In the rows, 128 means zero.
Families of rows that turns and mirrors carry onto each other, the same ones carrying the whole set onto itself: the rest of each named row's family, in list order:
7 families of 4 rows:
J380: [121 111 132 132 101 148 128 131 120  96 111 131 138 140 144 169  94 148
 131 133 160 132]
J808: [109 111 106 104 123 148 121 127 138 125  93 148 123 122  90 137 136 155
 137 146 124 138]
J25: [124 116 138 127 105 146 121 120 102 101 118 125 141 130 152 160 103 133
 132 143 150 131]
J92: [104 116  99 105 121 152 124 128 147 129  95 136 131 118  95 152 124 166
 146 152 132 142]
J43: [116 114 139 118 115 149 127 137 102 106 124 116 140 139 146 166  94 144
 138 139 155 132]
J791: [121 105 122 133 145 101 128 126 122 118 109 142 118 130 109 149 151 154
 154 126 142 170]
J433: [119 104 117 132 139 104 126 130 122 129 118 129 123 133 115 138 158 161
 161 127 156 166]
J41: [107 107 136 134 139 103 127 118 131 124 117 138 124 118 109 136 141 147
 152 125 161 175]
J61: [107 105 125 131 145 107 136 119 126 122 114 127 108 122 118 140 142 152
 163 118 157 160]
J874: [114 110 105 108 126 142 114 124 131 123  81 134 128 125  95 157 130 157
 136 152 120 143]
J684: [107 129 125 101 111 116 143 131 126  94 140 120 157 122 143 132 137 172
 108 116 139 146]
J151: [105 110 137 140 136 102 130 131 128 126 118 125 110 124 114 142 151 151
 151 122 147 164]
J975: [107 134 120  98 108 124 133 127 127 111 135 105 160 125 146 140 127 177
 104 122 136 154]
J778: [105 126 117  95 111 123 137 135 118 113 144 103 142 121 131 125 122 170
 104 116 140 151]
J829: [104 115 116  99 109 122 130 132 119 107 140 120 164 125 132 116 125 172
 106 116 145 155]
J751: [108 129 114 103 118 122 140 115 126 101 139 106 160 117 133 129 134 176
 114 110 143 150]
J371: [113 116 139 130 103 136 128 133 108 103 117 118 148 143 144 173  97 140
 124 124 160 143]
J397: [119 120 133 129 104 156 119 130 117  87 121 124 147 142 137 165 102 136
 127 129 155 139]
J841: [107 124 115 101 125 152 116 136 145 128  87 130 142 130  96 151 130 158
 146 154 129 145]
J989: [122 119 101 108 125 145 117 124 138 127  92 145 135 132  94 155 143 159
 145 148 122 155]
J247: [113 111 106  99 122 148 120 137 137 124  90 150 126 134 101 160 127 158
 131 154 125 144]
J456: [104 121 118 104 121 152 119 116 146 135  88 149 136 121 107 149 130 158
 141 153 126 145]
J391: [118 104 128 132 146 115 123 125 124 116 122 136 117 122 111 135 150 151
 168 136 156 160]
J145: [107 123 109 105 105 130 135 131 127  93 138 110 154 132 141 133 131 174
 104 111 150 143]
J544: [118 115 130 125 107 143 131 125 109  82 123 114 146 135 146 172 108 146
 128 132 159 127]
J182: [115 113 123 128 150 107 128 120 117 121 131 126 121 127 113 145 157 149
 155 124 150 171]
J939: [124 117 142 125 111 145 126 124 105 103 131 131 140 134 142 175  97 141
 123 141 155 142]
J338: [110 128 121  88 119 129 137 124 123 112 141 120 156 132 137 128 126 170
 100 111 142 158]

Which other rows belong to the same family as J397? J433, J874, J684
Which other rows belong to the same family as J371? J808, J975, J391
Which other rows belong to the same family as J778? J43, J41, J456
Which other rows belong to the same family as J151? J25, J829, J841
Which other rows belong to the same family as J544? J791, J989, J145

Families of rows that turns and mirrors carry onto each other, the same ones carrying the whole set onto itself: the rest of each named row's family, in list order:
4 families of 8 rows:
J303: [127 121 152 121 110 115 123 131 107 114 136 119 106 128 103 131 135 141
 155 137 125 153 123 128]
J16: [126 130 158 146 136 151 126 108 120 128 133 113 125 144 129 155 150 126
 151 118 126 148 115 126]
J470: [129 129 151 125 113 116 113 128  99 125 136 126  98 119 108 119 142 132
 145 145 118 150 126 124]
J997: [146 131 141 122 134 117 122 150 134 128 129 137 121  91 122 118 138 125
 140 115  95 143 152 117]
J67: [140 132 138 120 140 115 126 151 147 109 129 119 109  93 121 123 133 120
 135 121  95 142 142 128]
J782: [141 134 105 144 124 146 118 140 144 121 110 121 129 114 134 139  97 105
 113 128 128 113 139 135]
J694: [115 127 146 139 135 153 120 159 129 132 130 132 107 120 122 123 134 105
 134 107 113 114 122 123]
J645: [145 136  95 125 157  95 129 105 138 125 132 137 138 115 140 111 135 128
 120 131 116 121 144 130]
J683: [140 147 113 142 136 133 134  86 118 132 126 124 154 135 131 157 107 133
 133 135 140 119 132 124]
J817: [135 140 101 139 136 139 119 135 148 130 122 124 129 117 130 129  97 110
 113 125 127  97 142 130]
J715: [133 116 107 129 123 103 137  92 109 119 135 134 127 145 131 122 130 149
 132 139 147 137 115 123]
J786: [117 117 145 120 106 109 113 127 110 129 145 123 103 119 105 128 136 133
 152 143 124 147 130 124]
J608: [120 134 158 143 136 148 135 111  99 134 133 130 132 139 123 151 144 129
 155 117 126 137 112 116]
J339: [136 136 117 143 131 138 125  87 132 125 128 110 145 144 134 163 116 128
 128 145 143 133 128 134]
J747: [127 124 104 146 134 137 117 127 156 124 121 115 126 126 140 134 109 106
 108 132 134 105 137 144]
J114: [125 113 105 124 125 102 136  94 107 133 142 135 131 143 129 114 144 141
 142 137 141 133 123 130]
J372: [117 118 145 149 139 149 118 149 146 126 127 118 106 126 134 126 144 104
 132 105 117 121 124 136]
J164: [147 133 113 145 131 142 143  95 129 124 122 118 155 135 143 159 105 131
 125 131 138 126 127 119]
J626: [145 126  93 128 153 102 140 112 148 114 128 133 130 110 148 114 128 128
 112 124 117 125 135 123]
J777: [135 124 111 142 129 139 122 139 156 123 121 116 129 111 133 144  97 111
 112 119 125 102 136 125]
J246: [127 123 151 141 129 153 140 116 112 126 132 126 141 152 130 150 138 133
 154 112 134 141 110 118]
J376: [115 114 148 138 127 150 120 160 139 125 131 123 116 128 120 135 131 114
 141  99 121 116 119 124]
J367: [138 114 101 122 113 107 130 100 100 134 131 146 138 132 124 123 131 146
 129 142 142 128 126 119]
J331: [144 146 112 141 137 140 132  99 129 124 120 127 162 141 139 160 111 127
 135 128 139 135 134 128]
J770: [120 126 149 143 138 141 127 115 114 132 128 134 138 147 128 159 149 130
 152 104 133 137 110 117]
J350: [146 143 132 121 142 114 118 147 137 120 127 124 111  99 122 107 135 117
 132 133  96 139 152 133]
J685: [147 120  96 126 144 103 135 123 136 133 123 149 138 106 143 110 134 130
 113 121 116 118 145 118]
J33: [152 132  96 126 153 105 146 109 139 131 126 129 133 115 148 108 139 128
 120 130 113 132 145 125]
J662: [116 114 141 146 124 148 113 156 129 129 118 128 105 121 123 138 135 107
 130 103 122 114 115 123]
J2: [138 124 145 118 103 121 117 127  98 129 136 134 121 117 104 131 135 141
 156 137 121 153 134 118]
J379: [144 136 136 123 134 113 124 142 142 128 130 116 105  90 124 122 131 119
 129 136  96 146 152 120]
J396: [128 121 113 130 128  97 124  87  99 129 140 138 125 134 126 123 142 143
 134 143 138 132 118 122]

Which other rows belong to the same family as J376? J470, J645, J164, J777, J246, J350, J396
Which other rows belong to the same family as J33? J782, J786, J114, J331, J770, J662, J379
Which other rows belong to the same family as J683? J303, J67, J694, J817, J715, J608, J626

Families of rows that turns and mirrors carry onto each other, the same ones carrying the whole set onto itself: the rest of each named row's family, in list order:
9 families of 3 rows:
J879: [149  89 130 151 144 112 154 120 130 128 152 158 120]
J395: [125 124 136 137 146 118 144 160 150 154 157 124 151]
J955: [156 102 129 133 114 129 159 131 122 154 129 107 175]
J208: [155  82 125 137 135 102 158 137 132 133 167 148 118]
J627: [117 126 114 149 136 129 162 150 141 162 160 138 139]
J240: [125 130 126 147 143 130 141 140 153 162 154 142 149]
J996: [159  78 127 142 125 113 172 118 125 137 158 153 126]
J804: [160  89 122 125 109 116 142 133 122 147 138 106 164]
J313: [129 126 141 147 151 128 160 152 151 160 154 142 144]
J217: [158 102 114 114 123 146 154 135 125 155 131 115 163]
J10: [122 133 133 134 142 116 157 158 136 163 157 142 146]
J926: [176  95 124 134 120 133 154 120 118 149 130 121 167]
J726: [152  97 123 160 137 111 176 126 125 135 165 156 127]
J652: [129 137 136 146 142 122 148 149 151 150 154 125 149]
J579: [152  90 118 138 138 115 173 120 125 120 166 150 129]
J830: [128 132 135 157 141 128 144 155 140 154 138 128 148]
J940: [156 104 126 111 114 122 151 132 113 155 132 117 170]
J14: [158  88 122 131 135  97 165 125 118 145 160 159 128]
J136: [159  95 127 132 112 131 151 128 112 130 124 112 158]
J377: [152  94 125 129 116 126 142 134 108 156 130 114 172]
J327: [162  85 105 143 147 106 170 116 123 142 157 147 136]
J902: [118 122 137 142 155 126 149 157 134 156 155 141 150]
J605: [172 106 114 135 112 130 154 140 118 150 130 110 163]
J21: [166 102 124 128 104 125 145 124 124 142 134 107 159]
J349: [124 132 138 143 134 146 153 147 145 156 150 134 155]
J127: [164  94 127 143 137 107 161 125 134 128 163 150 116]
J616: [155  78 124 141 136 110 162 134 110 137 158 156 123]

Which other rows belong to the same family as J240? J579, J605
Which other rows belong to the same family as J21? J652, J127
Which other rows belong to the same family as J627? J217, J327
Which other rows belong to the same family as J926? J726, J349
Which other rows belong to the same family as J377? J902, J616
Which other rows belong to the same family as J14? J10, J940

Families of rows that turns and mirrors carry onto each other, the same ones carrying the whole set onto itself: the rest of each named row's family, in list order:
5 families of 4 rows:
J101: [122 149 131 135 117 138 128 136 134 129 125 120 133 111 142 139 172]
J426: [123 133 133 148 127 133 125 127 126 139  96 137 127 131 105 120 158]
J912: [129 147 134 120 116 117 140 150 138 147 156 104 135 131 124 129 125]
J917: [160 134 112 142 138 137 130 120 139 131 141 147 151 116 132 152 123]
J356: [125 115 149 124 160 117 126 129 134 161 141 132 113 132 122 120 110]
J79: [128 108 128 114 158 108 124 150 134 151 153 113 121 117 133 131 121]
J629: [135 130 111 128 152 111 114 123 142 137 116 105 141 140 100 114 124]
J790: [143 100 142 114 116 111 150 152 133 129 115 137 133 118 145 134 119]
J548: [127 103 136 113 125 121 144 133 135 102 115 135 130 108 159 117 133]
J464: [133 146 136 134 111 132 132 149 132 147 125 121 134 119 132 149 162]
J519: [115 148 124 118 128 125 130 132 142 119 157  98 135 119 138 114 141]
J440: [151 102 133 115 143 114 129 124 144 120  95 132 141 117 148 134 121]
J328: [137 114  94 146 134 132 137 130 124 108 139 150 140 112 118 120 136]
J861: [137 109 158 123 128 126 142 117 138 125 100 149 128 126 145 119 115]
J882: [121 112 127 118 177 117 110 119 141 136 138 116 121 118 135 115 126]
J985: [105 117 144 118 153 124 130 130 131 137 158 125 108 117 140 108 126]
J518: [145 141 126 146 132 148 136 107 137 124 143 156 142 116 136 135 125]
J968: [118 139 136 135 139 123 126 112 136 137 122 122 128 147 101  97 121]
J124: [133 127 116 143 136 124 117 132 130 137  92 124 136 127 108 130 162]
J189: [141 115 108 149 124 130 147 140 119 126 141 159 136 121 109 125 125]

Which other rows belong to the same family as J124? J101, J426, J464
Which other rows belong to the same family as J79? J356, J882, J985
Which other rows belong to the same family as J519? J912, J629, J968
Which other rows belong to the same family as J548? J790, J440, J861

